Each path below is one point turned by a fixed rotation once a step. After each direction that follows a path, write how fast that rotation turns it, in degrees per step (0 if it stays still).
Each turn is a multiple of 5 degrees from 10 to 175, or 0.
Each row of a path follows its step; steps can be skipped.
path 1
step 0: [  5  -1   5   9   1  14   1  25 -18  -3   8   1  13 -23 -41   2  -6 -17
   9 -16   4   9  -5   6   3   4  -5 -21   4  -1  23 -16  -5  16  -6   7
   2   7  12   1 -12  -9 -11  -4  23 -14   9  28]
step 3: [ 21   0   0  -4   4  -8   4   1  -1 -20   3  -1 -14   3   9  -5  12  19
 -22  -8 -22   3  14 -12 -12 -27   8  16   7 -12  -7  -2  -7  -1  11  18
 -21  24  -4   0   7  -2  -9   0  -9  33 -32   2]
step 6: [ 12   9   8 -10  -7  -5  -3  24  -3 -12 -16   7  -2  17 -26  -1   7  10
  11   7   1  -8  12  22  -2   9   1  -2  -6  21  -8 -28  -9   1  -4 -21
  20  10  -2  -4  13  24   1   0   9 -26  28  17]
step 10: [  7  -6  11  23  -3   0   5   0 -24  -7  -1  -4  -9  17 -13   5 -12  12
 -33 -16  -9  22  -9  -9 -13 -20  -2 -16  -3  14  -6  31  -2   6 -16  -3
  -7  -9 -21  -5   0  -8 -16 -18  15  18   6   1]
step 18: [-16  -5  17  -2 -37   9   9  27   0 -21  -7  -2   7  -1 -28   7  -4   0
   4   7  12   1   9   4   4   9 -27 -14  11 -21  -9 -15 -11   9 -13 -11
   6   7 -16   5 -10  -1  10   1  19 -18  12  18]
step 20: [ 14   9  -9  -5  -9   6  14  -7   4  16   4   5 -22   9  -3 -14  -2  -8
 -16 -13   8   8  20 -11  -3   4 -19  -4   2 -20  -6  23   0 -25  12   4
  24 -28   0  -4   2  -6 -14  17  -1   3 -38   1]
step 22: [  3  -5  -9  22  19 -33   4  13 -16 -12  -5  28  -7   6 -14 -11  -4  11
  -3   0 -24  -3 -16   3 -20   8  -2  -3 -20  12 -11  18   2   3  12   1
 -13   7 -13 -17  -5 -15 -20 -13  20   6   8  -6]
Speeds:
[-3 -2 -5 -4  2  5 -5  2  0 -6  1  2  1 -9 -5  2 -2  3 -5  4  3  3 -5 -3
  7 -7  7  0  2 -2  4  3  1 -3 -7  5 -1 -3 -4  6  6 -4  5  1  8 -2  4 -1]	45
[ 2 -9 -2 -2 -3  3 -5  1  1  3 -3  1 -4 -1 -2 -4  4  2  5 -5  6 -5 -4 -2
  2 -1  1  3  5 -1 -7 -3  7  1  6  4  9 -5 -1  8  0  1 -5  2 -3 10 -4  0]	60
[  2  -6  -4  -4  -3   6   6   3  -3   0   1  -2   3  -1   8   4   0   5
  -7   1   0  -7  -6   2  -2   2  -3   2 -11   4   0   2  -6  -2   2   0
  -8  -1  -1   0   5  -5  -9  -2   0   5   0  -2]	60
[  4  -1   1   0   4   4  -1   0   2   1  -5   1  -6   0   4  -1   5  -3
  -3   3   0   3  -6 -13  -4  -3  -7  -7   2   2   5   6 -10  -1  -1   3
   5   2   4  -3   4   4   5  -3  -3   4  -4  -2]	65
[-5  3  0  7 -2  3 -4 -1 -2  4 -3  0  1  3 -3 -7 -4  5  0  1 -4 -3 -5  3
 -4  5 -6 -2  0  9  9 -7  8 -1 -3  4  2  4  3  1  6  0 -1 -4  9 -1 -2 -3]	65
path 2
step 0: [ -1   2   0   9 -30   8   3  -7  19  31   9  19 -15  -6  -3  18   8  -1
  18  10  -6  12   1  19   3  12 -16   1  -1   2   9  19 -22  21   9 -28
   0  13  19   1  -4   9  13  -4  -1  11 -11  22]
step 7: [  0  15  -4  10  -3 -12   4 -32   7  23 -15   4 -13 -22 -16  -5  12   3
   5   7  28 -10  18 -18   3   6  15   8 -12 -23  -3  -1  10  15   9  13
  14  12 -13  18  -4  -9 -11   9  21 -21  -7  17]
step 13: [ 17   5  -3  -2 -12   7  -6  13  -5  -5  -7 -21  -3 -12 -13 -21  -3   7
  -7  -6  17  28 -13   0  15  -1   7  11   2   5 -34  -2  -9 -14   4 -10
   1 -28  -8 -23   4  18  -1  20 -16 -14 -28 -11]
step 19: [-18  -1   7  10 -10 -14  -5   1  -9   9  11 -28  17  -7   4  39 -16   8
  14 -10  22   8   8   4 -13  -9  20  -6   2 -27  -2  15  -5  -6   0   9
  -4  30   4  -9   2  -5 -22  -9  -1   3 -12  16]
step 22: [-20   0   6   5   3 -20 -23 -14 -11  -2   2 -29   3  -8  17  22 -12   5
 -10 -14 -25  -3   2  -9  -4 -11   9  10  -1  10   0  17  20 -18   8 -22
 -12  26 -20  13   5   9   0 -21  13  -2  13   3]
step 26: [ 10 -12  10  19  15 -18   3 -14  -9 -14  32 -24   3  -7  -1  -2  -7   7
 -12 -10 -17 -17 -11  -9  -3   7  18  -6 -37   4   9   1   6   2  11 -15
  -5  -5  -4  27 -23  -4 -14  -6  18  -3  -7  -7]
step 28: [ 19 -12   7   2  14  17  -6  -8   6 -12 -13   6  -1   8  -9   6  -1 -14
 -13   9  11   8 -39  27 -11   2 -17  -9  -3  23   9  -2   2  20   9 -25
 -13   5  -1 -14   9  -3  23  -3   9  21   4  21]
Speeds:
[ 0  2 -9 -5 -1 -1 -7  3  2 -7  1  4  1  5 -3  5  5 -3 -4  3  7  0 -9 -5
 -1 -1 -1  0  2 -3 -9  1  4 -4 -5 -1  1 -6  3 -3 -5 -2  3 10  0  3  1  2]	100
[-6 -4 -1  4 10  0  5 -5 -5 -3 -8 -4  1 -2 -2 -1 -2 -2 -1 -2  0  2 -6 -9
  3  0 -2  0  0  1  0 -2  0 -3  9  0  0  4  1  3 -4 -7 11  3 -4 -3 -7  3]	175
[ 0 -1 -2  1 -9 -6 -2 -7  1  6  2  4  2 -2  3 -5  2  6 -6 -6 -1  6  7 -4
 -5  2 -9  2  3 -3 -6  3  5 -2  6  0  1  2  2  1  4 -8  2 -3 -2  2  6  3]	145
[  4  -3   1   6   3  -1  -1   2  -1  -4   2  10 -10   4   3   9   5  -1
   0  -4  -1   4   3   2  -5   7  -1  -2   3   2  -2   0   6   8   2   1
  -2   2   3   4  -3   2   5  -1   2  -3  -6  -9]	10
[ 3  0  3 -4 -4  1 -5  2  7  3 -4 -1  1 -2 -8 -2 -2 -2  5  9  3 -1  6 -6
  3 -1 -3  3  7  1 -1  4 -2  3 -3  2  0 -3  2 10  5 -5  3  1  0 -6 -7 -7]	10
[  1   0   3  -2   0   5  -5   7   4   2  -2   0   4  -2   4   7   4   0
   6  -4  -3   5   2  -3   5  -3  -1   4  -4  -4 -10  -2  -5  -3   0  -1
  -6  11  -9  -3   3   2   4  -1  -1   5  -3   0]	130
path 3
step 1: [ 25 -12   1  14   3   9 -10   8  -5   8 -17   0 -30 -15   5  -6  10  12
  -4  -7  -3   0  10  12  12  12 -24 -14  10 -14  10 -12   3  27  -2 -42
  25   4  17 -17  -2  -3   5   8   6 -18  -9  16]
step 8: [-11  11 -12  -5   7  17   1  -1  16 -22 -14  10   8   8  25 -18  -8  22
  23  -2  18 -21   2  -2  13 -14  18  12   9  -9  27   3  -1 -16  18  -1
  -6   8  -2 -13   1  21 -19 -14  21  16  20   2]
step 10: [  4  -5  18  -3   0  14 -31 -14  -6 -20   9  -1  21 -16  -6  -4 -16  21
  16 -24  11 -14   9 -14   8  -8 -27 -13  -1 -18  15 -20  -3   2   2 -21
 -12  23  17   1  -2  23   3 -21   2   0   4   7]
step 17: [ 25   1 -18 -10   9  20  15 -17   4 -15  -8  11  -4  35  29  12  -1  15
  -6  -7  13  13   6   4   4   5   2   0  23  10   4  10  24  10   8   7
  -9 -29   2  15  15 -16  -2  -7  13  20 -10  10]
step 19: [ 17   9  30 -13  18   2  -3 -16  -1 -17 -11   9 -19  14  16  10  15  11
  10   8 -14   3  -3  -3   4   1 -28  -5  33   6  17   0   1 -16  26  -8
  -5  -2  13   5 -23  -3  18 -15  15 -12 -14   9]
step 28: [  5   4   9  -2  21  21  -2 -12  -7   7 -11  14   5  -2   5   4 -21  13
 -10   4  13  11 -15  16 -15  -9 -26 -22  -3   5   8  22  -6  18  -4 -35
  -6  12 -16 -33   0  -7   2 -32   9  -2  -8   5]
step 29: [ -2  11  11  -5   7   4  -9 -14   0 -30   9  -9   7   1 -46 -22 -20  -6
  12  -3  17   4   9  10   0 -15  -2  31 -10   4 -13  -4 -18  26  -6  19
   0   2  10  -1 -17  -3  -7  -6  10  18   1  17]
Speeds:
[  2  -3  -3  -2   9   0  -1  -3  -2   2   0  -4   5   4   4  -5   2  -4
   4  -5  -8   8 -10   3  -4  -3  -1  -1   7   6  -2   8   1  -2   4  -4
  -5   0  -5   7   1   2  -2   1   0  -1  -1  -1]	170
[ 2  5  2  3  6  3 -5 -1  0  4 -1 -2 -5 -2 -3  2 -6  3 11 -6 -5  3  5  0
  4  2  5 -1 -5 -3 -4 -6 -3 -3 -9 -1  1  3 -1  8 -3  4  2  5  0  3 -6  2]	130
[  1  -6  -3   1   0  -4   1  -4  -8   1   5   2  -1   3  -3 -10   2   2
  -2  -6 -11   0   4  -2   9   3   2   3  -3   2   3  -3   1   5   1   6
   0   0  -8  -8   2  -3   7  -1   0   3   3   2]	125
[ 0  4 -3  6  3  1  2 -5  0 -6  1 11 -4  9  3 -1 -8  2 -3  8  3  1 -4 -9
 -4  2  4  3  0  2 -1  7 -1  0 -4  1 -4  6 -4 -1 -3  0  1 -2  3  5 -4  4]	35
path 4
step 0: [-15  -3  20  19  16  16  13  -3  -9   5  13   3 -13  17  11   5  13  15
 -13 -10  17  21 -17  24 -29  15 -17 -16  11  -8  -2  -5  15 -25   7 -14
  10   8   8  -4  -6 -12  -2   9  25   2  26 -12]
step 8: [  6   0   5  10   2  20 -11 -23  21  -4   1   0  -4 -30   5   3   3  11
  16  19 -15 -16  -1  28 -17 -14  19  18 -28  14 -13 -10   4  20   7  23
 -11 -26   2   3   0  22  -2  -9  -6   1  -1  15]
step 9: [ 20 -26   7  -7   1  -6 -22   4   8 -26 -14   3 -19  -7 -14  10 -13 -17
  -2  15 -15  -2 -12  14  -5 -31   4  -1  -7   8  -8 -16   3 -18  13   3
  -8   3   2 -17  32  10   8  27 -13  15  -6 -18]
step 11: [  9 -14  27   0 -11   7  -3 -10  -3  17  -8  22  12  -9  -2  21  -9   4
 -26   0 -32 -18  -7   4 -14 -14   1 -11 -13  10   6 -22 -18  10 -11  -5
  -5   2 -35 -25 -24 -11   6   5 -10  -1  -3  -1]
step 12: [  1  -5   5  18  14  11   8  25  -8   4 -15 -11 -33  -5 -10  14  -8   5
  -6  12 -14  10  12 -25  -4  -8   1 -12  13   6 -14 -17 -15  -7 -26   2
 -29  -8 -33  18   9   8   6  -7 -30   8  -3   7]
step 16: [ 13   5  14  19  16  12 -10   4   8  11  16  -9  -1  28  -7  -8  -3  -8
   8   4   0  26 -16  -7  -1   7 -17  -8 -11 -34   4  -2  17 -28  -4 -27
  26 -12  -6  11   6 -30   4 -18  -2   3   4  17]
step 29: [-10 -19   4  -9  -5   1 -30  -8  -9  22  13 -10  12  14   0  10  -6  -9
   0   3  17   5   2  11  -7  19  -8  -9  34  13  22 -13 -20 -10 -20 -25
  12  -8 -32 -11  -6 -21  -6  11  -5  20   5   7]
Speeds:
[ -3  -5  -1  -2   1   6   2   2  -3   4  -3   4   7  -3  -7  -3  -1   3
  -3   4  -5  -5  -1  -3  -7  -1   3   2  -5  -1   0  -1   2  -5  -1  -2
 -11  -2   1  -3   1  10   1  -1   3   7  -8  -8]	25
[  0   0  -8  -2   3  -8   9   5   1  -2  -4  -1  -1   3  -2  -1   2   0
   4  -8  -1   3  -8  -3  -4  -4   7  -2   7   2  -3   5 -11  -2   1   6
  -3   0  -2   3   6   0   6   1  -1  -1  -1  -3]	140
[ -5   0   7   1  -7   2   2   5  -6  -9 -10   5  -1   4   3  -1   2  -1
   1   4   4   1   0   3  -4  -1   2  -1  -5   1   7  -7  -5   3  -6   0
  -8  -3   3  -3   3  -6   2   0  -3  -2   5   4]	25
[-1  6  2 -6  1  4 -8 -2  3  1  2  1 -4 -4 -2 -4 -4  8  5 -2  8  0 -2  1
  1 -4  7 -6  1 -5  0 -1 -5 -4  5  2 -3  2 -4 -8  4 -1 -3 -1  6  5  0  7]	35
path 5
step 0: [ 13 -14  13 -20  -7   8  -5  28   3 -18  31  -4  14  -4   1   7  15   0
   5 -16  -8   5 -19  -1  -8  10 -14  19  14   2 -18  13  -8 -30  -4  10
  -6 -32  -7 -13   5  20  -3   9  37  -3  -6 -17]
step 6: [ 10  24  -7   3  29 -17  36  -8 -11  -3 -14  -8   8  13  10 -12   3   3
  -7 -11  24  -1   8  -1  -6  -7   8   7  11 -19 -20  14  -3  10 -18 -17
  15 -21   0   6 -15 -17   4  -8  19  25 -23 -19]
step 7: [ 13   1  11  -5 -14  -9  11  -8 -19  -2 -27 -14  29  -9  10 -11   1  12
   1  -1 -11 -13   4 -10 -20   1  -2   8   2   7  -7 -28   1  15  -3 -17
 -18  23  22 -12  19  35  -6 -15 -18  30   8 -11]
step 10: [ 18 -14 -25   2   0  35   7  30  -5 -43   1  -1   8  -8  28  -2  15  -4
  -3  11  -3  -1   0  16   2 -16  26  12 -23  -6  -1  -6  -9  20 -11  24
  -7  -1  -6   4   4  10 -14 -10   0  -5  -5  12]
step 11: [  1  12  -4  -9   6 -13  16  30 -16  11  -9  -7  -9  -7   1 -12 -13  -4
  -6  -7 -11  27 -12   8 -37  -6   0  10  -4  11  22  -9 -24   7 -12  -2
  36 -18 -21 -11  -7 -13  22 -21   3  -2  11   5]
step 13: [  6 -14 -16  11 -22 -24   1   2   5  -4   3  -8   4  -2  -6 -20  -6  -7
 -10 -16 -19  19 -14  -4  -3 -13 -30  -4 -24   3  -4   0 -42   1  -2   6
  14  -6  19  -9 -27  20 -10  24  12 -16   2  14]
step 19: [  4  21 -22  -7 -13 -18  13   9  11  -7 -22  16  -2   5   5  12  19  18
  28 -11  14  -1  17  10  -2  26 -27  -7 -15  -1   4 -24  13 -11   3  10
  -1 -24 -10   6  12   9 -10   8  26  19 -13 -13]
Speeds:
[  2   3   0  -1   3 -11   2  -1  -2   3   5  -2  -8   4   4  -3   3   4
   4   1   3  -3  -1   6   2  -5  -2   1   6   1  -1  -2   5 -11  -2   4
   4  -6   1   4   1  -2   8  -6   2   3   3   7]	135
[ -7   2   2   6   2  -1   3   5   1  10  -4   1   6  -2   0   1  -6  -3
   4   4   8  -4   0   1   2   4  -7   0  -5  -5   1  -3  -1   4   0   1
  -2 -11  -3   1  -7  -3   5  -4   1  -3   2  -5]	140
[  3   0  -1   0  -2   3  -4  -6   7   2   0  -9  -1  -5   0  -8   2   5
   5   8   1   7   3   2  -5   2 -11   2   2  -2   1   1  -3   2   5   2
   4   4  -8   0  -1   1  -1   1  -3   6   4  -1]	175
[ -7  -4 -10  -5  -3  -4   1   1   1  -4   3  -5   7  -6  -1  -5  -2  -2
   5   2   7   0  -2   1   3  -5   0  -5   1   8  -2  -5   1   0 -11  -1
  -6   0  -1  -3   3   2   2   6   0   4  -4   3]	115
[  2   2   2  -4   5   4   5   5   2  -6  -1   7   0  -7   6   5   1   1
  -7   1  -1   3   0  -1  -1   4  -7   5   3   7   0 -11   0  -4   4  -1
  -6  -5  -4   7  -1  -2  -1   0  -5   3  -3   2]	35
[-3 -7  4  4 -3  4  0  3  2 -3  5  2  2 -6  8 -3  1  0 -4  0  3 -6  1  6
  1 -3  2  7  1 -4 -3  3 -5 -6  6 10 -5  1  7 -7  0  3  3  4 -1  2  6 -2]	145
path 6
step 0: [ 11   4   8 -16  -1  -4 -16 -10 -16  -5   8  -9 -17  21 -12 -10  14 -31
 -11 -10  -7  -4 -19  -6  22   4 -16   3 -15  -9  -9   6  21 -17  -4  -3
   2  15   6 -20   4 -10 -10  -2  38  32  -1 -24]
step 2: [ -8 -31  21   9  -1   0 -20   3 -33  22 -11  18 -13 -11   3   6  10  -1
 -11 -22 -10   4  10 -20   1   2   5   8  -1  -9  12 -10 -21 -17  -9   9
 -11   4  -3  10  23   0   0   7 -16  40 -13   1]
step 4: [-18 -13  -1 -16  -5  14 -20  20  19   3  -5  10   5   4   5  29  -9   0
   5   2  -7   2   6 -21 -24  -9  -3  -6  -9   2   8  15   9  12  -4  20
  13 -10  -5 -42  -1 -11 -30  15  -7  10 -21 -21]
step 6: [  3  11  -8  -6 -14  -8 -11  16  27  -7 -26  12  -2  -7 -17   4   1  -9
  24  22 -15  -9  28 -17  10  19  -2  -3 -12 -22  -9 -25 -18   5  -4  11
  12 -10   1  13   3  17  -3   8  22   3 -27  19]
step 8: [ 11   4  -3 -11  -2  12  -8 -22  15  10  10  14  21  12 -14  -3 -15 -33
  -4  -5 -31 -12 -16 -13   2  -9   3   7  -1 -12   8 -15 -12  -9 -14  24
  17  10  15   5 -16  -9  13   7  27  -9  22 -19]
step 14: [ -4  27 -15  14  13 -14  -1   7  -9  -2 -16 -19   3 -16   8 -15  -1 -12
   8 -11  -7  -3  -6  -3  44  -2  13   5   3   1   4  -5   0 -11   3  19
  -9   0 -10  -2 -17  26   0   4  19  19 -33  29]
step 28: [ -8 -18 -21  -3  21  25  13  -5  -7   6 -22  -4 -10  -1  18 -11   4   7
 -15 -16   0  14  -9  -8   7  -6   8   2 -17  26  27   3 -23  -5  33  12
  19   1  -4  -7  16  -1  28 -18  -2  11 -16 -14]
Speeds:
[-5  5 -3 -2  3 11  9 -2  0  0 -1  9 -1  5  3  8 -2 -3  3 -1 -5  2 -5 -3
 -1 -2 -2  4 -7  0 -1 -2  7  0  3 -6  2  1  0 -5 -3 -4  0 -7  1  4  6  3]	90
